Each row has a name. After each piece below comes the name of the row it's from, unless a question asks for something else. Each question is about the rows just above it.

teve: |  300 |  314 |  270 |  134 |  434 |   37 | -166 |  706 | -496 |  259 | -383 | -230 |    2 |  145 |   75 |  307 | -281 |  275 |   16 |  163 |  443 | -165 |   44 |   39 |  142 |  546 |    4 | -303 | -343 |  236 |  508 |  470 |   94 |  136 | -182 | -210 |   36 |  573 | -455 |   -4 |   97 |  -31 |   46 | -471 |    8 | -209 |   49 | -173 | -365 |  -58 |  110 |  120 | -562 |   92 |  165 |  103 | -242 | -668 |  523 |  -12 | -390 | -515 |
Bukos: |   44 |   39 |  141 |  546 |    4 | -303 | -343 |  236 |  508 |  470 |   94 | -230 |    2 |  145 |  289 |  307 | -281 |  275 |   16 |  163 |  318 | -165 |   44 |   39 |  142 |  546 |   18 | -303 | -343 |  236 |  508 |  281 |   94 |  136 | -182 | -210 |   36 |  573 | -455 |   -4 |   97 |  290 |   46 | -471 |   46 | -209 |   49 | -173 | -365 |  -58 |  110 |  120 | -562 |   92 |  165 |  103 | -242 | -668 |  523 |  -12 | -390 | -515 |
mepu: |  314 |  221 |   27 |  248 |  168 |  306 |   33 |  478 | -332 |  677 | -830 |  172 |  -92 |  -62 |   75 |  153 | -349 |  286 |   44 |  307 |  169 |  143 | -212 |  261 |   12 |  342 |    4 | -422 | -398 |   14 |  452 |  470 |  459 |   52 |  -29 |  403 |  -88 |  420 |  138 | -227 |  281 |  -31 |  269 |  244 |    8 |  218 |  321 | -162 | -169 |  304 |   51 |   57 | -540 |   17 |  223 | -184 | -233 | -170 |  216 |  -81 | -583 |   50 |
|  307 |   44 |  286 | -349 |  153 |   75 |  -62 |  -92 |  172 | -830 |  677 | is which row, read backwards?
mepu
Which row holds this, read backwards? |   94 |  470 |  508 |  236 | -343 | -303 |    4 |  546 |  142 |   39 |   44 |
teve

Bul: | -128 |   14 | -100 |  304 |   15 |   -5 | -202 |  -78 |    4 |
lezi: |  55 |  96 |  49 |  27 |  69 |  39 | -98 | -51 | -83 |
nale: | -149 | -186 | -252 | -546 |   70 | -520 | -550 |   -4 |   79 |
dil: |  238 | -358 | -174 | -514 | -261 | -179 |   86 |  393 |  -50 |
fipum: |  119 |  -63 | -317 | -266 |  -81 | -148 |   92 |   33 |  -56 |
Zipo: |  -40 |   70 |  -88 | -259 |  102 | -149 | -587 |   88 |  246 |
rof: |  506 |   81 |  908 | -637 |  211 |  543 | -131 |  -35 |  203 |
pilu: |  238 | -358 | -174 | -514 | -261 | -179 |   86 |  -39 |   29 |
guzin: |   33 |  -63 | -148 |  119 | -317 |  -81 | -266 |   92 |   -7 |
Bar: |  -88 |   67 | -263 |    2 |  273 |  -32 | -376 |  -83 |  196 |
mizi: |  -88 |    2 |   67 | -263 |   84 | -197 | -726 |  159 |  239 |
rufo: |  149 |   34 |  284 |  108 |   37 |   11 | -116 |   77 |  100 |
|   33 |   92 | -148 |  -81 | -266 | -317 |  -63 |  119 | is which row, read backwards?
fipum
Which row holds this, read backwards? | -550 | -520 |
nale
Which row holds this, read backwards? |  -56 |   33 |   92 | -148 |
fipum
|   -4 | -550 | -520 |   70 | -546 | -252 | -186 | -149 | is which row, read backwards?
nale
|    2 | -263 |   67 |  -88 | is which row, read backwards?
Bar
Which row holds this, read backwards? |   88 | -587 | -149 |
Zipo
| -550 | -520 |   70 | is which row, read backwards?
nale

Kesed: | -174 |  101 |  129 | -178 |  -52 |   57 | -219 | -216 |   62 | -213 |  -65 |  -91 |    3 |  -77 | -109 |  261 |   87 | -142 |  488 | -394 |  -93 |
sokof: |   -1 |   24 |   80 | -185 |   53 |   89 |  107 | -312 | -102 | -269 |  128 |  -16 |  -71 |   -4 |   81 |   31 |   36 | -115 | -242 |  -33 |   76 |
gok: |  -60 | -669 | -153 |  -18 | -204 |  171 |  236 | -369 |  -58 | -424 |  500 |   58 |   39 | -127 |  229 | -799 |  284 | -153 |  181 |  -70 |  -97 |
vepen: | -117 |  190 |   -3 | -295 | -139 |   94 |  -62 |  -22 |   53 | -138 |  205 | -137 |  -57 |  -78 | -226 |  282 |  101 | -245 |  146 | -105 |  -86 |
fekap: |  453 | -120 |   32 |   -1 |  170 |   11 | -188 |  249 |  -65 |  270 |  -66 |  -10 |  236 |  248 |  346 |  110 | -309 |  258 |  325 | -384 |  414 |
som: | -112 |  -56 |  115 | -222 |   11 | -322 | -525 |  226 |  -27 |  283 | -218 |  -74 |  -23 |  198 | -103 |  -69 |  -95 |   46 |   49 | -215 |   19 |
bato: | -112 |  -56 |  115 | -222 |   11 | -322 | -525 |  226 |  -27 |  283 | -218 |  -74 |  -23 |  198 | -103 |  -69 |  -95 |  161 | -318 |  170 | -177 |
Where do | -112 |  -56 |  115 | -222 |   11 | -322 | -525 |  226 |  -27 |  283 | -218 |  -74 |  -23 |  198 | -103 |  -69 |  -95 |   46 |   49 | -215 |   19 | appear?
som
Which row holds |  170 | -318 | read backwards?
bato
| -153 | -669 | is which row, read backwards?
gok

von: |  201 |   89 |   -4 | -273 |
Zaro: | -162 |   77 | -339 |  567 |
kiku: |   17 | -162 |   58 |  762 |
Fozi: |  441 |   77 | -339 | -252 |
|   58 | -162 | is which row, read backwards?
kiku
The row with |  441 |   77 | -339 | -252 | is
Fozi
Which row holds |  89 | 201 | read backwards?
von

muz: |  115 |  -67 | -745 |  -97 |  302 | -184 | -222 |  420 | -214 |  510 |  -65 |  115 | -378 | -530 |  -88 | -425 |  -24 |   77 |  135 | -171 |   91 |  277 |
Tapoz: |   55 |  -40 | -247 |   30 |   97 | -141 | -131 |   87 |  -44 |  340 |  -45 |   54 | -116 | -214 |   58 |  -83 |  -20 |   38 |  -35 |  -57 |  -22 |    1 |
Paro: |   55 |  -40 | -247 |   30 |   97 | -141 | -214 |  420 | -222 |  510 |  -45 |   54 | -116 | -214 |   58 | -223 |  -52 |   90 |    4 |  -67 |   33 |   75 |
piv: |  115 |  -67 | -745 |  -97 |  302 | -184 | -471 |  420 | -214 |  510 |  -65 |  108 | -378 | -530 |  -88 | -425 |  -24 |   77 |  135 | -171 |   91 |  277 |
Which row holds this, read backwards? |  510 | -214 |  420 | -222 |
muz
Which row holds this, read backwards? | -131 | -141 |   97 |   30 | -247 |
Tapoz
| -530 | -378 |  108 |  -65 |  510 | -214 |  420 | is which row, read backwards?
piv
Which row holds | -44 |  87 | read backwards?
Tapoz

nir: |  350 |  413 | -147 |  252 |
Tuteg: | -187 |  243 |  220 |  -84 |
rol: |  277 | -192 | -693 |  468 |
gova: |  510 | -154 |  420 | -104 |
duli: | 333 | 303 | -48 | 186 |
gutob: | -617 |  510 | -152 |  -20 |
|  468 | -693 | is which row, read backwards?
rol
| -152 |  510 | is which row, read backwards?
gutob
Which row holds | 186 | -48 | read backwards?
duli

